The rows below come in pairs that one turn or mirror swaps. Which row does each named row swap with?
The rows were stretched afterwards, more along some directions than others.
K85: [ -88,   86,  113,   77, -103, -158,  105,   18,  -94, -117,  217,  101,
   58,  -13,  -55,  -76,  -44, -245,  268, -134,  -43,   37]
K830: [-164,   -6,    8,  187, -122,  -28,  166, -249,  -34,  -31,   50,  209,
  229,  -25,   50,  -18,  -21, -134,   27,   68,  -34,  200]
K806: [ -64,  -56,   -6, -295,   18,   -3,  -84,  167, -166, -139,  -35,   41,
 -132,  -80,  -21,  -17, -182, -107,  209,  -51,   24,   60]
K156: [ -75,  -15,  -65, -389,   38,  -14,  -15,   64, -243, -142,   43,   31,
 -191,  -35,   -7,  -21,   -6,  -67,  199,  -60,  -53,   -6]
K276: [   5,  125,  -92,  120, -124,   92,   82,   96,   -3,   34,   68,  143,
  290,   96, -370,  215, -104,  -55,   30,   -6, -112, -136]
K191: [  50,  122,   -6,   54,  -62, -148,  -18,  146,  -17, -161,  191,  219,
  163,   71,  -89,   60,  112, -192,  -90,  -88,  -68,   26]
K818: [-273, -119,   34,  -52,   70,  168,   52, -124,  131,   24,   50,  203,
  -57, -176,  -10, -108, -131,  -60, -110,  -76,   53,  182]
K585: [  69,  138,  -54,  105, -122,  148,  100,  -41,   -4,  161,   84,  139,
  275,   96, -302,  226,  -51,   10,   43,  -28, -155, -128]
K676: [  71,  162,  -58,  130, -140,  141,  126,  -66, -153,   23,   36,  202,
  288,  123, -367,  220, -169,  -96,   52,  -22, -147,  -66]
K870: [-168,   17,  108,  -59,  -37, -265,  104,  187,  -47, -293, -106, -105,
 -131,  -38,   59, -114,  272, -166,  -43,   34,  107,   83]
K312: [ -53,  185,  -39,  -39, -103,  -86,   64,  128,  124,  -61,  217,  267,
   38,    3, -257,  -49,  235,  -19, -183, -142,   70,   18]
K678: [-147,   57,    4, -354,   55, -160,  -82,  231,    1, -130,  168,  134,
 -232,   29,   32, -192,  205,  -60,   22, -132,   82,  166]
K120: [ -74,  -41,   14, -325,   55,    1,   -3,  152, -145,  -92,   15,  -24,
 -119,  -54,  -40,  -53,  -80, -137,  164,  -81,  -48,   89]
K780: [-101,  -54,   94,   99, -120,    0,   16,  -23,  -12, -124,    0,   60,
   94,  -13,  -18,  279, -110,  -35,  344,    8, -205,  138]
K728: [  91,  130,  -18,  -37,  -93,   -6,  -80,  -36, -208,  -43,   73,   24,
   34,   45,  -77,  115,   47,   61,  249,    7, -100, -120]
K224: [-119,  108,  -65, -158,  140,   -5, -122,  302,  137, -274,  -90,   62,
 -146,  -67,  149, -144,   94,  -76,   31, -115,  150,  -45]
K329: [ -79,   36,   26,    2,  -94, -265,   99,  117, -114, -304,  -39,  -50,
  -77,    3,   18,  -46,  215, -286,  -84,  -18,    8,   79]
K455: [  74,  123,  -95,   42, -156,   92,  135,  -72,  -80,  145,  128,  210,
  234,  153, -316,  252,  -70,  -12,   58,  -45, -198, -111]
K345: [-100,   94,   34, -120,   13, -169,  -99,  249,   50,  -41,  101,   23,
 -341, -117,  -42,   80,   59,   95,  159,  -98,  172,  -50]
K250: [  16,  -88,  -18, -266,  -29,  -18,   -4,  -83,  135,   26,  -61,  227,
  -73,  -71,   -8,  121,   89,   40,   11,   63,  147,  323]
K103: [  96,  128,  -52,   91, -147,   66,   23,   46,  -80,   55,   61,  143,
  275,   97, -352,  251, -102,  -86,  124,    3, -174,  -29]
K513: [   2,   52,  -41,  187,   20,   24,   55,  -82,  103, -216,   99,  228,
  319,   59,   54,  -25, -166, -303, -188, -102,  -27,   48]
K478: [ -51,   85,  -88, -151,   29,  -96, -162,  198, -185, -440,  183,  176,
 -135,  -63,   24, -176,   18, -278,   24, -238,  -16,   43]
K303: [-139,   25,  151,  148,   20,  -36,   43,   85,  125, -147,   -4,   78,
    9, -189,  -40,  186, -115,  -81,   64,  -99,   -2,  -77]
K505: [   1,  113, -124,  -22,  -70,   15,  -40, -100,   35,   49,  -42,  217,
  -69,  217,    4,  -97,   79, -135,  -82,  -82,   50,  189]
K396: [-107,   18,  -53, -302,   43,  -63,    7,  176, -123, -204,   48,  -51,
  -73,  -71,  -74,  -93,  -31, -131,  132,   -9,   28,   44]
K863: [-169,  116, -136,  -65,  -80,   72,  -97,  -92,  -46,   48,  -32,  245,
 -174,  200,  -53,  -90,  100, -141,   22, -162,   -7,   87]
K563: [-420,  -17,  108, -118,   73,   40,  107,  141,  207, -115,   14,   42,
  -92,  -32,   34, -159,   84,   54,  -24,  -82,   83,    0]
K765: [ -17,   -2,  -25, -312,   61,  -39,  -18,  164, -181, -179,   34,  -85,
 -139,  -66,    4,  -51,  -40, -111,  173,  -61,  -21,   12]
K243: [-132,   -2,   99,   46,  -37, -184,   61,   85, -103, -328, -121, -124,
  -55,  -42,  164,  -86,  210, -199,   -2,   54,  -21,   55]
K869: [ -23,   46,   16,  162, -191,  138,  132,    2,   28,  190,   44,  179,
  321,   61, -352,  239, -176,   25,   51,   24, -138,  -55]
K325: [-151,  -42, -124, -232,   58,  -41, -162,  186,  -75, -183, -173,  284,
 -335,  -17,   96,    2,    5,  -37,   98, -101,  239,   69]
K545: [ -76,   77,  -41,  243,  -26,   60,  146,   10,  154, -153,   89,   76,
  364,  -18,   25, -139,   -7, -204, -163,    7,  -84,   77]
K378: [ -40,   -4,    1, -359,    8, -117,   -4,  239, -143, -162,    1,  -69,
 -138,  -76, -132,  -20,   43,  -84,  162,   24,   34,  127]
K464: [  28,  115,   25,  118, -122,  129,   95,   19,    0,  168,   51,  140,
  275,   87, -321,  274, -116,  -47,  110,  -67, -203, -116]
K604: [  32,  113,  -38,  129, -142,  171,   45,  -59,  -29,  144,    3,  164,
  189,   27, -370,  300, -119,   -7,   85,  -16,  -59,  -58]
K418: [-127,    9,    8, -337,   41,   20,   70,   69, -245, -196,  -34,  -10,
 -136,  -92, -104,  -84,  -16,  -83,  126,    8,   41,   79]
K979: [-102,  -36,   40, -240,    7,  -31,   13,  123, -186, -167,  -21, -112,
 -165, -150,  -89,   17,  -66,  -98,  208,   -8,   40,  101]
K412: [ 144,   19,  114,    8,  -44, -197,  108,   26,  210,    6,  211,   52,
  122,  -85,  -62,   10,  212,   10, -216,   19,   24,  135]
K586: [  37,  161,   93, -102,  -93,   70,  214,  -96,  -48,  -16,  107,  122,
  171,  -76, -185,  131,  115,  186,  -27,   80,   -1,  -16]
K819: [-111,  -29,  158,   50, -104,  -27,   90,   -3,  209,  136,   17,  166,
  128,   -7, -145,  -63,   38, -112, -135,    8,  130,  235]
K496: [  53,  135, -109,   10, -109,    1, -121, -145,  -73,    9,   19,  251,
  -47,  219,  -44,  -74,    6, -228,   22, -180,   19,  181]
K136: [ -38,  105, -135,   87,  -74,   55,  -74, -123,  -59,  -23,  -14,  257,
   25,  227,  -24,  -98,  -25, -245,  -41, -120,  -19,  144]
K66: [ 251,   17, -116, -197,  -91, -169,   42,  116, -167,  -90,  122,   29,
  -14,   61, -143,   -1,   67,  -33,  -75,   48,   66,  114]
K278: [ -49,  -65,  -41,   75,    2,   21,  -34,  -78,  -47,  -63,  131,  153,
   20, -215,    6,  -25,   -2,  -87, -183,   49,   85,   44]
K453: [-149,  -48,  161,   72,  -46, -101, -114,  354,  -24, -223,  -49,    9,
 -103,   31,  -37,   32, -182, -231,  220, -155,  -17,   56]
K463: [ -68,  -41,  -94, -145,  -13,    7,  -65,  320,  -40,  -89,   22,  338,
 -227,   30, -213,  -20,   -7, -103,   -9, -197,  198,  -51]
K17: [  79,   59, -129, -219,   20,  230,  -73,  -51, -306, -216,  111,  241,
  -16,   33,  -37,   -3, -223,  -46,   78, -107,  -85,   58]
K83: [-134,  -21,  120,    7, -100, -221,   89,  183,  -92, -281,  -77, -108,
 -106,  -32,  -19,  -60,  254, -144,  -40,   -6,   40,   61]
K814: [  21,   -2,   60,  -94,   75,  -90, -200,  159,   -8, -204,  135,   24,
 -177,  -46,  126,  -22,    4,  -63,  156, -166,  -85,   19]

K120 pairs with K464
K545 pairs with K224
K780 pairs with K250
K818 pairs with K303
K66 pairs with K728
K378 pairs with K103
K396 pairs with K276
K814 pairs with K412

The rows below come in pairs that one turn or mirror swaps. Which row does each named row swap with?
The rows were stretched afterwards, more along some directions than others.
K589: [ -70, -120, -106,   59,   52,  -66,  218,  116,   82,  -43,  -39, -187,
   24, -195,  -89, -252,    0,   70,  324,  -69,   50,  -91]
K905: [  36,   63, -281, -137, -222,  -61,  -15,  -89,  -65,   59,   11, -335,
  -50, -120,   84,   74,   16,  197,   83, -167,    9, -168]
K227: [ -30, -100, -281,  -23,  -53, -108,  182,   45,   86,  -62, -112, -228,
  -24, -172,  -17, -171,   -3,   90,  253,   21,  106, -114]
K860: [-153,  146,  -15, -273, -177,   40,    1, -314, -141,  105, -100,    9,
  -48,  -87,  186,  282,  203,   26,   18,   42, -165,  -83]
K36: [-159,  188,   71, -308, -203,  -26,  -59, -350, -100,  -15,  -84, -101,
   48,  -58,  128,  230,  193,   39,   40,  -36, -222, -193]
K9: [-118,  -46, -120, -189, -252,  190,  -48,  160, -191, -120,   -8,  -87,
  121, -146,  -62,  153, -155,  -51,   30,  -56,   17,  -50]
K114: [  -5,  -36,  -34, -189,   20,  -33,  153, -267,   44,  134,   88,  182,
   37, -298, -147,   10,   24,  106,  -12,  128,  -86, -109]
K770: [  32,   49,  -90,  -47,   41,   91, -165,  124,  -56,   93,  272,  -25,
 -124, -115,  122,  102,   70,    0, -130,   95,   74, -135]
K587: [ -39,  117, -123, -284, -207,  -23,  -89, -248, -120,   78, -154, -161,
 -147,  -76,  201,  305,  189,  106,  130,   33, -146, -176]
K175: [-103,   57, -131, -196, -199,   18,  -60,   40, -101,  -41,   32, -232,
   69,   20,  -37,   93,   10,  135,   15, -221,  -79, -108]
K499: [-145,  -34,  168,    8,  -52,  161, -264,   40,  -60,  179,  -98,  200,
   65,  175,   -7, -187,   40, -219, -136,   -2, -230, -187]
K896: [  41, -193,  -79,   37,  -96,   81,  -62,   89,   39,   50,  -21, -113,
   40,  142,  164,    6,  -98, -236,  -90,   -6,   25,  130]
K280: [-202,  226,   16, -199, -187,  -47,   73, -302, -104,    5,  -70,  -68,
  -56,  -28,   52,  320,  198,   96,   26,   96, -163, -109]
K30: [-259, -137,  115,   80,  -60,  144,  -34,  -61,   28,   56,   -4,   60,
  172, -127,   66, -112, -155,    4,   15,    4,  -64, -103]
K236: [ -46,   37,  -56,  -90,  -15,  -86,  206, -186,  149,    8,  126,  130,
  274,  -42, -130,    9,  -59, -121,  135,  -43,   40,   27]
K56: [-191,   96, -183,   15, -180,  -20,   40, -139,    0, -229,  -91, -122,
 -155, -142,   23,   26,    9,  118,  -77, -122,  143,  -96]
K571: [ -14,   40,  -47, -233, -189,  130,  -71,   58, -124,  -79,  -36, -136,
  115, -148, -178,  146, -151,  -92,  -97,  -29,    0, -147]
K866: [-104,  170,  -17, -276, -210,  -21,  -81, -260, -105,   53, -142,  -74,
  -42,   44,  204,  278,  185,   40,   54,    7, -209, -129]
K827: [  -9,  -81, -254,  -41,  -44,  -84,  229,   35,   99,  -37,  -30, -240,
   16, -294,   15, -124,  -43,  183,  335,  -29,   83,  -48]
K764: [-192,  112,   56, -287, -218,  -13,   14, -253, -143,  -43,  -56, -121,
  -21,  -79,  148,  278,  231,   92,  119,   94, -162, -186]
K654: [ -33, -144, -296,    8,  -10, -144,   92,   97,   45,  -46,    4, -247,
    8, -171,   12, -207,  -42,   16,  324,  -21,   54, -121]
K928: [-170,  165,  -55, -232, -175,  -85,  -55, -187, -147,   13,  -68, -115,
   34,   94,  130,  255,  194,  -64,   23,  -75, -186, -102]
K557: [  -9,   69,   -4,  223,  173, -113,  111,  -31,  142,  -76,  166,  150,
   29,   34,  -54,   80,  -64,  -24, -233,  -19,  -42,  169]
K87: [   7,   54, -139,  -95,  -90, -140,  175, -193,   38,  -67,   86,   57,
  199,  -40, -129,   17,  -55, -267,   36, -109,  109,  -42]
K612: [ -12,   14,  -97, -100,  -69, -139,  151, -266,  137,   21,   65,   82,
  202,  -11,  -82,  -11,    1, -157,   86,  -28,   46,  -39]
K957: [-248,   95,  -86, -281, -180,  -32,   31, -246, -128,   -2,  -96,  -63,
   26,   25,   97,  269,  240,   84,   38,  115, -130,  -78]
K748: [  41,  -78,  -14, -147,   70,   78, -176,  187, -109,   50,  185,   50,
 -115, -126,    6,   32,   72, -131,  -97,  103,  157, -197]
K107: [-278,  144, -264,   24, -163,  -75,  132, -106,  -16, -187,  -63, -177,
 -109, -166,   25,    8,   16,  113, -137,  -79,  203,  -13]
K637: [ -82,   12,  -90, -148,  -87, -108,  108, -214,  119,  -26,  117,    2,
  249,   70,  -97,  -50,  -16, -139,  134,  -58,    6,  -74]
K768: [-161,  149,  -31, -255, -157,  -72,   14, -267,  -74,   47,  -63,  -66,
   39,   -8,  186,  291,  169,  -42,    1,  -47, -173,  -61]
K350: [  57,  -80,   64, -202,  142,  -18,   27, -130,  165,  -11,   54,  155,
   14, -193, -194, -115,  -94,   34, -154,   66, -135, -189]
K948: [-206,  -95,  146,  166,   30,  133,  -72,  -92,   45,   81, -142,   46,
  100,  -51,   81, -105, -156,   18,  -57,    0,  -31, -106]
K726: [-267,  -73,   91,  169,  -16,  135,    0, -119,  -44,   55,  -33,   54,
   87, -159,  130,  -73,  -91,    3,  -26,  -31,   -3,  -35]
K967: [  91,   50,  -86,   65,  106,  -31,  116,  -24,  161, -106,  186,  162,
   11,  -96,   17,  125, -100,   -7, -153,  -93,  -45,  231]
K758: [  44,  -16,  -65, -252, -220,  177,  -52,   60, -123,  -56, -102, -146,
   36, -253, -134,  135, -140,  -42,  141,   60,   22,  -86]
K436: [  45, -136,  -81,  -37,  -45,  109,  -35,  102,   87,   95,   25,  -47,
  116,  107,  139,   59, -147, -252, -235,  -28,   97,  130]
K420: [  58, -156,  -66,   88,  -72,   68,  -12,  137,   10,   65,  101,  -95,
   56,  145,  156,   91,  -89, -251, -206,  -71,  118,   98]
K908: [ -14, -112, -200, -109,  -41,  -97,  281,   45,   92,  -44,  -74, -129,
  -15, -246,  -83, -151,  -51,  190,  325,   73,   34, -111]
K878: [ -47,  -50,  106,   30,   75,  103, -172,   42,   14,  196, -143,  137,
  -23,   68,  -82, -210,   80, -133, -108,   35, -220, -123]
K393: [ -71, -202,   46,   66,   44,  143, -224,  155,  -21,  113,  -30,  199,
   13,  227,  -28, -178,   87, -289, -125,   56, -158,  -39]
K452: [  13,  -72,  -77, -193,   24,    8,  -23,  -88,  -63,    2,   -9,  239,
  -82, -150, -159,  -23,   13,   -8, -216,  148,  -67, -123]
K518: [ -92,   65, -168, -128, -159, -246,  255, -196,   81,  -56,   80,  -17,
  242,    0, -112,   40,    8, -131,  156, -118,   60,    4]
K738: [ -14, -142, -263,   30,  -11, -141,  175,   65,   85,  -28,   18, -284,
  -34, -209,   87, -171,   47,  187,  234,   -3,   54, -108]
K993: [-220,   86, -143,   24, -164,  -51,   46, -124,   26, -198, -109, -116,
 -145, -174,  -19,  -79,   -3,   66,  -94,  -88,  157, -105]
K890: [ -45, -121,   31, -220, -145,  199,  -77,  206, -123, -124,  -53, -185,
  105,  -81, -157,   81, -129, -133,   10,   82,  -71,  -75]
K239: [-209,  157, -156,   -2,  -64,  -59,   54, -174,   93, -153, -104,  -90,
 -173, -174,    5,  -24,  -36,  126, -226,  -53,  129,  -78]
K559: [  89,   40,   -9, -204, -204,  208,  -50,   86, -110,  -81,  -47, -179,
   16, -157, -100,  123, -200,   34,  132,  -30,  -66, -115]
K176: [ 113,  -87,  -23,  -64,   72,   90, -253,  163,  -73,   57,  169,  -35,
 -156, -107,  123,   55,   36, -102,  -65,   55,  190, -160]
K256: [-120,  -78,  184, -147,   -9,  161, -102,  -54,   51,  162,  -59,  182,
   53,   61, -146, -195,   81, -152,  -48,  107, -279, -258]
K897: [ -64, -153, -256,   67,   78, -169,  148,   80,   69, -107,   17, -172,
    4, -227,  -72, -279,   10,   17,  283,   29,  105,  -70]
K522: [ 129,  -78,  -10, -102,   12,  140, -248,  199,  -97,  108,  256,  -76,
  -85,  -71,  130,  153,   40,  -47,  -88,   26,  106, -218]
K638: [ -64,   78,  -77, -127, -126, -122,  236, -330,   65,  -15,  142,   90,
  227, -119,  -45,   95,  -12,  -32,   99,  -52,   91,   17]
K902: [ 116,  -37,  -61, -267,   35,  120, -214,   40,  -22,  169,  277,   68,
  -28, -165,  110,  177,   59,  -76,  -42,   75,   46, -137]
K480: [  78,   -2,  -24, -117,  -22,   88, -211,  121,  -98,   72,  280,  -31,
  -72,  -65,  222,  116,  118,  -51,  -29,   39,   66, -130]
K899: [  29, -132,  -70,   70,  -78,   26,  -44,  122,   -4,  -31,   77,  -51,
   79,  157,   73,   30, -127, -320, -215,  -50,  171,  139]
K305: [ 199,  -44,   -1, -180,   26,   81, -171,  171,  -47,   55,  147,  -45,
 -148, -167,   98,   70,   53,   22,  -54,   55,   69, -183]
K837: [-333, -118,   94,  176,    7,   32,   22,  -18,   10,   18,  -69,  -17,
  138,  -77,   75, -173,  -60,   17,  -13,  -14,  -96,  -69]
K966: [  58,  -41, -151, -130,   12,   76, -186,  211,  -92,  113,  265,   55,
  -37,  -40,  131,  129,   66,   11, -120,   88,  127, -122]
K76: [  48,  153,    9,  104,  128,  -97,   80, -115,  197, -101,   82,   70,
  -18,    2,  -29,  153, -130,   51, -241,  -67,  -71,  158]
K977: [ -88,  -26,  -63, -172,  -92, -159,  229, -216,  102,   23,   84,   81,
  219,  -17, -161,  -19,   -1, -211,  219,  -15,   45,  -16]
K989: [  57,   61,  -33,  135,  120,  -93,   77,  -39,  169, -135,  142,   65,
   61,  -41,  -20,   84, -121,  -40, -141,  -79, -129,  213]
K79: [ -57,  -89,   71,  -35,   20,  100, -244,    7,   46,  223,  -41,  102,
   92,   88,  -15, -175,   98, -211,  -33,   48, -289, -190]
K372: [  17,  158,  -87, -242, -224,  -31,   38, -189,   28,  -78, -169, -242,
  -64,  -68,  -19,   54,  -95,  205,   77, -242,  -47, -122]
K410: [  70,  -77,   12, -238,   29,  142, -217,  152,  -42,   54,  212,   -5,
  -54, -127,   69,  105,   47,  -44,  -57,  133,   78, -197]

K738 pairs with K638
K993 pairs with K989
K393 pairs with K9
K908 pairs with K637
K114 pairs with K905
K410 pairs with K866
K256 pairs with K559
K837 pairs with K899
K56 pairs with K967
K612 pairs with K827

